One vector is turned by the same rotation once a step. Each row is the vector after some number of steps, and that number follows the row.
The counts run from 0 to 469.
[ 81 138 148 119 111 107 132 161 146 133 131  92 171  72 117  93 125 127
 143 102 140 114 119 108 117 137 133 108 160 139  98 144  88  87 117 116
  96 109 131  59 149 138 121 126] | 214
[105 139 127 121 132  88 140 135 168 140 137 110 148  97 154  83 125 151
 148 162 149 165 130 161 173 115 138 117 161 162 108 147  71 103 185 136
 115 108 113 140 167 157 129  96] | 98
[ 91  99 119 136 118  96 143 166 141 183 107  64 140 117 158 130 118 138
 118  93 133 135 126 124 155 134 177 148 127 138 106  81 141  99  97  99
 127  97 149 143 143 150 117 184] | 383
[116 171 156 154 134 113 112 139 150 101 105 120 177 162 124 122 106 169
 113 168 148 126  77 132 126 100 109  86 144 159 151 133  94  96 141 132
 135 132  77 137 128 145  81  93] | 24
[132 130 122  95  66 134 145 111 150 168 124 158 121 118 154 145 133 145
 124 106 118 168 108 122 110 120 185 178 116 157 128 139  88 116 194 158
 112 139 133 145 146  98 106 123] | 171
[153 112  94 105  65 141 151 123 165 124 120 142 164 134 113 141 140 114
 142 122 147 119 107 109  96 148 132 155 112 114 117 146 106 157 158 150
 116 131 145  95 153  27 124 152] | 206
[108 148 116 115 116 107 141 164 144 142 117  84 150  74 101  84 106 114
 137 106 150 105 134 116  94 139 125 104 158 125 113 117  99  87 149 136
  82  94 158  62 145 121 113 129] | 417
[ 81 110 119 101 135  95 149 140 161 138 149 145 128 132 143 102 145 149
 154 155 178 160 125 118 153  97 171 125 115 145 155 172 118 119 162 174
 160 160 124  98 152 113  85  84] | 134
[131 113 183 139 160 115 140 132 118 156 130 124 145 112 121 121 153 175
 120 136 135 111 118 109 175 136 112  99  99 142 109 160  80  97 130  98
 133 180 111 150 128 128 208 163] | 238
[117 157 141 119 174 102 140 122 157 151 131 114 165  99 152  94  98 178
 145 152 157 158 116 149 177 146 161 133 152 154 127 137  67 112 156 148
 125 141 108 125 157 156 114 104] | 99
[181 138 111 137  96 185 135 152 145 168 108 105 100 127 158 144 147  80
 132 115 137 118 111  86 119 102 104 114 126 144 143 141 150 155 133 171
 124  94 154 122 127  82 105  90] | 119
[122 131  98 123 157 128 119 149 166 135 116  52 116 109 127 105 169 117
 159 142 172 138 104 103 164 123 137 126 145 123 112  83 148 127 177 125
 175  74 128 134 170 107 108 141] | 307
[105  86  90 119 123 125 121 172 133 125 106 110 132 100 105 172 173 117
 146 116 159 153 122 135 167 155 106 104 138 117  92  77 129 142 170 131
 166  90 133 134 169  74 139 148] | 68
[172 129 124 103  80 153 138 135 126 176 103 175 171 135  85 138 130 154
 115 104 122 150 135 120 120 141 143 178 100 129  80  96 136 135 135 137
 133 165 132 151 106  86 158 170] | 369
[132 150 159 155 156 176 112 144 123 151 157 183 149 143 115 101 137 123
 104 124 107 108 113  97 134 101  88 124  83 170  91 158 112 172 111 149
 127 141 100 124  97 118 127  87] | 124
[136 108 118 103 129 142 144 151 138 172 125 170 155 191 111  98 119 144
 112 121 143 131 137 123 113 103 165 166  74 141 126 133 164 154 142 158
 160 173 143 152  80  90  90 129] | 333
[132 119 100 128  84 129 136 108 157 113 112 153 190 161 113 129 123 157
 145 135 139  97  94 112  83 145 112 149  81 118 128 131 112 150 146 162
 136 149 120 101 139  52 126 149] | 205
[102 146 132 105 124 150 127 183 131 182 180 117 169  85 119 103 129 134
 124 100  96 109 195 122 148 117 116 122 153 166  99 155 136 114  89 128
 131 109 144 144 132 177 171 121] | 86
[ 83 120 156 162 165 157 118 114 148 113 164  84 120 169 182 144 134 151
 136 156 133  79 107 120 126 100 111  85 105 129 137 163 109 134 144 107
 137 125 114 159 177 110 145  99] | 111
[143 121 133 154 166 152 117 116 108 153 137 136 147 151  82 128 126 180
 140 146 140  89 112  85 125 134 101 121  49 111 114 112 109 141 134 153
 143 172 121 123 136  78 159 166] | 443
[160 184 158 123 186 159 110 141 118 152 135 120 153 115 109  93  85 108
 132 130 163 139 114 142 146 146 144 179 127 156 125 109  59 171 151 134
 145 125 119 139 147 146 121 147] | 101
[148 109  78 123  72 119 139 150 141 162 144  75 118 111 136 122 104 109
 110 126 112  94 156 101 127 126  64 122 108 122 121 115 140 115 115 167
 112  92 135 138 157 148 160 183] | 80
[ 94 118 123 120 103 190 114 153 146 130 142 143 120 157 155 168 125 124
 108  93 126 134 106 132 134 103 145 152 136 108  77  83 144 162 127  83
 141  87 127 141 168  85  75 117] | 183
[141 107  92 136 125 137 105 172  98 109  96 132 125 118 100 164 137 103
 125 125 163 144  94 128 149 156  94 125 111 129  97  56  98 168 162 139
 153  93 125 134 160  83 127 160] | 67
[156 124  98 162  84 156 139 141 143 160 145 142 143 109 166 183 129 134
 142 118 103 119 116  80 134 129 158 116 139 178 125 142 100 155  99 200
 115  98 108 111 136 105 113  82] | 83
[150  86 126 134 102 154 121 169 149 121  89 141 127 137 122 159 175 147
 116 131 142 135  74 121 138 116 123  85 134 137  96 124 118 141 203 132
 136 116 146 164 113  68 143 130] | 32
[122 108 128 123 121 152 144 177 104 172 129 166 138 145 134 155 101 141
 134 104 156 151 173 146 130 106 180 122 143 132 121 100 137 142 118 136
 120 128 166 151 127  63  69  57] | 258
[147 126  84 166 162 119 117 151 108 146 102 117 148 156 117 153 106 114
 119 144 149 136  97 128 144 145 117 151  82 163 146  66  98 165 153 174
 150 106 108 172 128 124 104 157] | 269
[129 132 126 113 121 171 141 109 115 163 136 102 155 146 143 183  85 131
 160 127 159  92 144 126  85 168 106 114 135 121 167 137  84 122 105 164
 130 167 128 106 166 100 154 128] | 77
[111 152 158 111 134 161 127 148 137 144 134 154 159  97  99  78 175  88
 147 114 134 127 167 107 114 104  76 101 126 141  95 144 147 122 141 119
 138 135 129 101 135  78 148  68] | 126
[135 142 158 121  65 120 134 116 133 132 107  92 126 105 111 107 144 106
 134 128 130  98 117 106  92 121  78 103 119 117 135 148 106  70 176 107
 104 135 142 123 165  68 164 148] | 39
[102 148 156  73  84 103 134 139 133 163 141 132 121 102 137  90  94 152
 112 103 118 156 130 157 129 127 118 176 124 136  94 155  76  97 173 108
 101 140 146 142 151 166 145 164] | 376
[142 103 104 111  38 127 140 147 152 153  93  99 108 123 150 159 143 130
 107 130 115 154 128 114 135 105  98  69 167 133 131 126 153  75 144 161
 133 115 121 142 137 139 121 111] | 359
[161 120 117 123  85 138 150 131 124 184 159 140 106 132 133 155  97 154
  88 121 110 107  99  85 147 100 150 158  75 129 162 157  91 135 118 172
  97 152 132 136 130  91 117 159] | 246
[134 154 149 127 130 130 123 154  76 211 132 110 115 131 135 133  73 116
 155 102 164 112 156 112  84 136 144 147  91 144 129 116 102 114  91 167
 119 145 154  95 122 140 104 104] | 455
[157 124 124 128  87 170 139 173 123 176 150 153 131  98 158 169 133 119
 136 102 114 119 139 106 127 130 153 111 171 176 104 162  92 166 109 178
 101 108 133 113 127 126 138  84] | 84
[104 115 128 124 134 168 121 114 120 116 145 111 159 129 100 131 151  88
 111 120  98  94 146 126 102 139  64 105 100 129 112 106  88 122 175  92
 111 105 111 162 182 105 186 157] | 277
[ 70  94 150 124 151 128 129 180 134 133 144  93 109 145 126 137 161 129
  84 104 137 110 128 104 168 107 165 110 130 145 122 112 141 121 131  86
 162 130 107 152 167 167 118 193] | 348
[105 106  94 144 113 101 132 149 146 129 137 122 181 164 114  93 135 161
 158 151 142  87 133 117 123 128 115 138  62 134 108 144 164 134 125 147
 159 131 142 136 141  87 177 177] | 407
[ 99 150 162 121 114 115 118 166  96 152 147 146 149  97  83  83 119 128
 106 102 127 112 166 102 149 104  89 131 108 122  78  99 134  97  78  80
 119 125 129 102 139 127 126 130] | 51
[ 45 134 154 117 130 122 128 163 158 146 150 105 169 103 138 102 151 135
 149  95 142 110 131 102 122 125 158 116 168 155  93 169 123 107 109 116
 121 126 124  62 148 152 108 109] | 11
[135 150 149 121 126 149 122 167  78 197 135 135 129 106  91 109  81 127
  98  81 124 108 155 118  99 130 107 146 100 135  85  93 105 119 117 134
  89 121 160 109 107 140 123 123] | 253
[131 105 106 125 106 111 143 161 133 137 117  99 180 139 111  82 141 112
 140 122 146  92 154 127 139 142  99 146  85 141 105 137 157 140 116 122
 162 142 142 140 132  98 200 195] | 406
